One turning vector, and how many ticks it has turned:
The counts run from 0 to 956.
73, 121, 140, 91, 141, 138, 123, 130, 157, 135, 118, 146, 110, 170, 123, 128, 142, 139, 136, 121, 124, 117, 146, 122, 143, 109, 125, 124, 131, 121, 112, 85, 134, 163, 112, 122, 128, 129, 98, 113, 138, 104, 140, 115, 146, 124, 135, 126, 95, 114, 141, 135, 159, 121, 141, 134, 130, 125, 117, 101, 156, 136, 121, 137, 120 -> 416
114, 116, 167, 105, 137, 128, 121, 133, 161, 110, 109, 121, 93, 115, 118, 121, 160, 108, 127, 142, 106, 100, 154, 128, 137, 112, 142, 111, 137, 106, 129, 102, 124, 155, 116, 140, 111, 120, 106, 98, 115, 121, 161, 134, 147, 108, 120, 131, 106, 132, 124, 135, 137, 120, 165, 125, 126, 121, 106, 121, 149, 127, 142, 135, 97 -> 239
103, 135, 136, 109, 138, 138, 99, 134, 153, 140, 110, 118, 112, 183, 144, 128, 148, 133, 141, 122, 83, 114, 135, 124, 147, 111, 151, 118, 154, 122, 107, 86, 132, 151, 115, 135, 138, 156, 106, 93, 142, 114, 125, 155, 149, 145, 139, 137, 111, 129, 144, 125, 143, 131, 133, 138, 133, 136, 119, 127, 132, 131, 120, 129, 124 -> 795
105, 130, 161, 125, 136, 142, 103, 122, 159, 119, 106, 109, 105, 146, 131, 135, 156, 115, 161, 136, 83, 111, 121, 116, 152, 117, 141, 116, 154, 104, 119, 94, 129, 161, 116, 144, 137, 133, 122, 92, 127, 131, 137, 160, 148, 139, 136, 140, 114, 135, 135, 128, 128, 136, 155, 130, 125, 124, 118, 124, 134, 117, 135, 132, 100 -> 568
98, 130, 155, 97, 135, 123, 134, 138, 148, 122, 113, 105, 88, 138, 114, 100, 142, 140, 128, 156, 105, 104, 150, 135, 133, 106, 153, 99, 131, 113, 118, 113, 124, 138, 132, 143, 109, 134, 112, 104, 125, 105, 154, 137, 144, 121, 118, 115, 95, 111, 144, 127, 146, 126, 166, 120, 129, 121, 120, 105, 147, 127, 133, 142, 125 -> 334
94, 105, 137, 122, 142, 147, 111, 121, 169, 121, 124, 152, 116, 156, 119, 128, 137, 129, 149, 135, 131, 112, 156, 136, 145, 107, 134, 110, 136, 120, 100, 90, 127, 151, 106, 131, 108, 145, 93, 95, 110, 101, 138, 125, 145, 123, 118, 108, 107, 129, 142, 146, 144, 144, 133, 121, 120, 127, 120, 101, 155, 120, 118, 133, 109 -> 832
81, 115, 141, 106, 128, 130, 122, 130, 162, 123, 129, 114, 111, 151, 125, 128, 141, 135, 153, 115, 117, 115, 148, 132, 149, 107, 150, 114, 146, 120, 118, 81, 124, 149, 138, 140, 132, 142, 88, 111, 122, 102, 138, 128, 164, 119, 119, 112, 111, 130, 134, 134, 166, 126, 147, 118, 138, 134, 107, 113, 158, 132, 121, 126, 114 -> 228
88, 125, 148, 113, 139, 141, 126, 128, 153, 124, 111, 117, 96, 138, 109, 140, 141, 128, 163, 137, 105, 105, 124, 109, 151, 99, 134, 113, 142, 100, 122, 99, 114, 162, 136, 141, 135, 124, 126, 104, 117, 113, 139, 138, 154, 112, 124, 129, 106, 122, 134, 128, 162, 136, 172, 129, 128, 125, 111, 106, 150, 115, 139, 137, 115 -> 758
91, 113, 169, 107, 132, 143, 122, 117, 164, 113, 115, 125, 100, 141, 125, 130, 150, 114, 170, 126, 107, 120, 125, 119, 151, 119, 122, 130, 140, 106, 124, 88, 128, 166, 121, 146, 137, 116, 108, 107, 125, 127, 147, 135, 152, 128, 134, 128, 108, 132, 135, 133, 147, 120, 155, 124, 125, 121, 123, 113, 156, 122, 134, 133, 90 -> 443
88, 123, 145, 127, 145, 142, 105, 132, 160, 126, 115, 151, 106, 170, 117, 128, 142, 129, 160, 147, 129, 111, 134, 128, 144, 114, 122, 111, 137, 112, 94, 89, 148, 152, 106, 135, 114, 129, 112, 98, 114, 98, 132, 140, 141, 133, 127, 103, 113, 128, 136, 145, 134, 143, 127, 130, 116, 114, 111, 110, 138, 132, 119, 143, 100 -> 828
115, 135, 148, 92, 142, 141, 104, 135, 145, 141, 104, 139, 97, 180, 129, 119, 134, 127, 133, 146, 108, 109, 157, 141, 128, 112, 137, 129, 137, 137, 100, 86, 125, 148, 101, 134, 118, 156, 102, 93, 140, 113, 133, 139, 143, 135, 131, 131, 98, 119, 150, 128, 142, 116, 118, 137, 136, 131, 125, 123, 145, 141, 119, 141, 120 -> 72
100, 139, 156, 96, 139, 116, 123, 145, 157, 115, 114, 114, 95, 132, 107, 111, 150, 135, 120, 150, 113, 98, 149, 134, 137, 112, 151, 105, 139, 113, 118, 99, 128, 148, 123, 141, 109, 131, 117, 100, 120, 105, 154, 140, 152, 104, 119, 114, 105, 128, 130, 129, 144, 125, 158, 126, 141, 116, 100, 123, 151, 139, 136, 143, 109 -> 235
102, 141, 142, 121, 145, 151, 96, 140, 135, 149, 98, 135, 96, 177, 122, 143, 137, 123, 159, 145, 102, 103, 131, 115, 138, 101, 132, 119, 148, 119, 100, 85, 128, 156, 114, 134, 136, 146, 124, 93, 130, 112, 118, 153, 145, 135, 133, 139, 109, 120, 140, 129, 143, 133, 135, 143, 130, 128, 112, 123, 127, 134, 126, 142, 115 -> 698
71, 119, 163, 119, 131, 136, 117, 124, 160, 116, 115, 122, 112, 151, 127, 121, 154, 134, 161, 124, 115, 116, 125, 118, 154, 123, 134, 105, 149, 105, 116, 90, 151, 156, 121, 138, 135, 118, 102, 110, 129, 108, 143, 137, 149, 144, 132, 120, 116, 128, 133, 140, 134, 136, 158, 122, 120, 114, 108, 106, 134, 135, 126, 133, 97 -> 222
118, 107, 141, 125, 150, 138, 102, 142, 149, 132, 93, 146, 93, 168, 141, 137, 160, 111, 150, 133, 93, 105, 134, 109, 138, 108, 123, 105, 142, 103, 103, 107, 145, 154, 113, 137, 121, 125, 112, 95, 117, 106, 135, 152, 131, 147, 130, 129, 121, 126, 133, 135, 139, 136, 145, 146, 103, 129, 110, 116, 120, 123, 129, 134, 116 -> 281
76, 138, 142, 112, 134, 141, 124, 130, 145, 150, 120, 113, 96, 147, 121, 119, 148, 125, 128, 148, 104, 108, 155, 123, 132, 96, 148, 101, 123, 113, 121, 105, 139, 141, 114, 119, 111, 125, 111, 110, 133, 118, 137, 131, 138, 128, 135, 131, 71, 97, 136, 133, 127, 127, 157, 131, 117, 117, 116, 92, 143, 123, 124, 139, 117 -> 940
127, 111, 144, 118, 142, 144, 103, 125, 160, 134, 108, 128, 95, 143, 146, 140, 162, 90, 140, 129, 74, 109, 152, 118, 139, 102, 138, 121, 139, 108, 122, 106, 125, 156, 105, 132, 119, 134, 106, 93, 123, 135, 140, 149, 136, 131, 135, 146, 97, 129, 134, 131, 132, 124, 145, 138, 111, 138, 125, 119, 142, 106, 133, 125, 109 -> 689
97, 107, 132, 120, 140, 141, 114, 127, 168, 132, 127, 141, 111, 141, 129, 126, 151, 115, 122, 129, 114, 109, 176, 134, 138, 98, 148, 102, 130, 120, 112, 101, 131, 144, 104, 119, 98, 139, 86, 101, 114, 107, 142, 121, 139, 119, 121, 120, 91, 120, 131, 145, 135, 134, 141, 127, 112, 131, 113, 100, 151, 118, 120, 128, 116 -> 934
126, 114, 156, 113, 130, 138, 113, 134, 148, 123, 111, 109, 93, 136, 125, 123, 136, 113, 143, 138, 101, 101, 165, 142, 137, 102, 161, 109, 150, 126, 116, 96, 103, 139, 131, 151, 122, 158, 90, 90, 119, 117, 140, 140, 156, 126, 108, 129, 112, 129, 141, 130, 152, 122, 150, 119, 136, 143, 119, 123, 146, 123, 131, 127, 117 -> 775
117, 141, 156, 115, 135, 137, 103, 143, 136, 138, 102, 103, 89, 133, 120, 130, 148, 110, 129, 150, 93, 93, 157, 128, 130, 99, 160, 104, 149, 120, 120, 96, 116, 143, 122, 137, 120, 146, 112, 91, 126, 122, 137, 150, 151, 123, 121, 147, 103, 122, 127, 126, 133, 120, 159, 134, 138, 131, 102, 129, 129, 135, 139, 135, 112 -> 49
77, 116, 144, 116, 131, 129, 128, 126, 160, 122, 122, 105, 104, 158, 135, 114, 151, 140, 162, 127, 97, 122, 125, 121, 153, 111, 146, 102, 138, 100, 113, 105, 144, 145, 141, 144, 129, 122, 108, 112, 126, 104, 141, 146, 144, 142, 129, 107, 106, 122, 141, 132, 145, 139, 157, 120, 113, 124, 120, 100, 142, 115, 122, 129, 118 -> 853
73, 125, 143, 88, 140, 135, 124, 131, 157, 133, 120, 145, 109, 171, 125, 121, 144, 139, 134, 124, 126, 117, 146, 127, 140, 113, 125, 126, 130, 124, 110, 83, 138, 159, 111, 125, 124, 127, 97, 113, 140, 104, 141, 120, 147, 126, 134, 121, 95, 117, 139, 135, 155, 119, 138, 132, 130, 122, 115, 106, 157, 143, 118, 139, 114 -> 417
84, 129, 131, 109, 147, 140, 120, 135, 144, 150, 107, 131, 100, 170, 131, 125, 149, 136, 131, 139, 92, 109, 141, 113, 139, 98, 137, 100, 127, 108, 109, 114, 139, 148, 113, 119, 118, 130, 118, 105, 133, 107, 134, 137, 129, 144, 139, 133, 86, 99, 146, 130, 138, 139, 157, 141, 108, 122, 123, 92, 130, 117, 123, 140, 136 -> 89
118, 133, 155, 106, 145, 136, 99, 144, 142, 136, 101, 140, 92, 173, 128, 110, 140, 124, 127, 156, 112, 103, 156, 144, 124, 116, 140, 112, 138, 131, 95, 93, 140, 141, 99, 138, 108, 148, 103, 90, 133, 108, 137, 146, 136, 140, 126, 121, 104, 120, 143, 135, 126, 121, 121, 135, 128, 123, 115, 125, 131, 146, 121, 145, 110 -> 75
107, 131, 173, 111, 133, 131, 105, 123, 164, 105, 113, 111, 110, 146, 120, 112, 144, 131, 147, 143, 106, 110, 138, 143, 148, 129, 151, 117, 155, 120, 111, 85, 128, 150, 112, 152, 126, 148, 106, 89, 127, 118, 146, 151, 157, 131, 124, 121, 120, 141, 140, 133, 126, 132, 143, 117, 140, 120, 119, 132, 143, 136, 129, 137, 95 -> 769
84, 125, 135, 119, 147, 154, 111, 122, 156, 132, 116, 153, 119, 161, 108, 136, 130, 139, 143, 138, 130, 107, 150, 127, 145, 102, 131, 113, 140, 125, 102, 86, 117, 159, 99, 120, 119, 149, 106, 93, 122, 106, 128, 123, 147, 125, 124, 129, 104, 115, 144, 141, 146, 146, 142, 131, 126, 125, 120, 98, 147, 126, 123, 140, 119 -> 513
73, 113, 156, 121, 130, 138, 115, 124, 162, 117, 120, 120, 115, 148, 126, 130, 150, 133, 164, 116, 120, 115, 133, 121, 155, 118, 140, 107, 151, 110, 116, 83, 139, 157, 127, 138, 136, 126, 94, 108, 123, 106, 139, 133, 157, 139, 125, 121, 122, 130, 130, 141, 144, 136, 157, 119, 124, 124, 105, 110, 140, 134, 124, 127, 98 -> 224
125, 112, 133, 111, 146, 134, 99, 131, 172, 126, 116, 146, 113, 153, 140, 133, 155, 110, 117, 125, 95, 105, 169, 135, 138, 109, 149, 117, 145, 123, 110, 95, 125, 151, 96, 126, 106, 155, 91, 86, 119, 117, 141, 138, 143, 121, 126, 131, 108, 139, 133, 136, 139, 128, 127, 137, 123, 137, 114, 126, 148, 124, 122, 127, 114 -> 487
92, 121, 153, 95, 136, 131, 134, 133, 154, 130, 120, 122, 88, 134, 119, 114, 150, 117, 129, 144, 110, 108, 158, 130, 130, 103, 135, 115, 117, 111, 125, 107, 132, 146, 121, 130, 104, 115, 107, 115, 125, 117, 155, 125, 141, 110, 130, 120, 77, 111, 135, 132, 146, 114, 154, 127, 121, 119, 117, 100, 161, 121, 131, 139, 110 -> 114
106, 130, 169, 114, 129, 123, 111, 134, 159, 112, 117, 100, 102, 127, 127, 108, 160, 119, 130, 139, 102, 104, 153, 139, 139, 121, 162, 102, 150, 115, 123, 93, 138, 143, 118, 145, 115, 135, 100, 97, 125, 119, 151, 149, 154, 127, 122, 123, 111, 137, 125, 134, 123, 121, 154, 120, 133, 119, 102, 128, 137, 138, 132, 132, 94 -> 870
126, 130, 151, 96, 141, 116, 107, 138, 171, 113, 113, 117, 99, 144, 135, 110, 162, 118, 113, 141, 84, 106, 154, 139, 135, 119, 156, 115, 140, 114, 118, 101, 132, 146, 107, 142, 106, 143, 111, 91, 126, 119, 154, 155, 145, 116, 131, 120, 104, 143, 135, 126, 133, 121, 137, 132, 134, 126, 112, 137, 149, 126, 130, 135, 109 -> 362
78, 111, 132, 122, 136, 147, 126, 120, 164, 133, 128, 128, 105, 154, 125, 135, 140, 124, 168, 127, 109, 121, 138, 118, 151, 97, 132, 114, 131, 104, 113, 98, 130, 154, 129, 132, 123, 126, 107, 112, 118, 110, 134, 130, 147, 124, 130, 112, 93, 118, 142, 137, 156, 140, 148, 124, 112, 129, 123, 91, 159, 105, 122, 129, 116 -> 632
106, 132, 163, 119, 137, 138, 107, 124, 161, 119, 107, 107, 101, 145, 132, 128, 158, 116, 158, 137, 77, 111, 122, 116, 151, 119, 141, 116, 149, 101, 121, 98, 133, 158, 116, 145, 134, 130, 127, 93, 129, 133, 140, 162, 144, 137, 140, 138, 108, 134, 137, 126, 125, 134, 154, 131, 123, 122, 120, 125, 134, 115, 135, 132, 98 -> 567
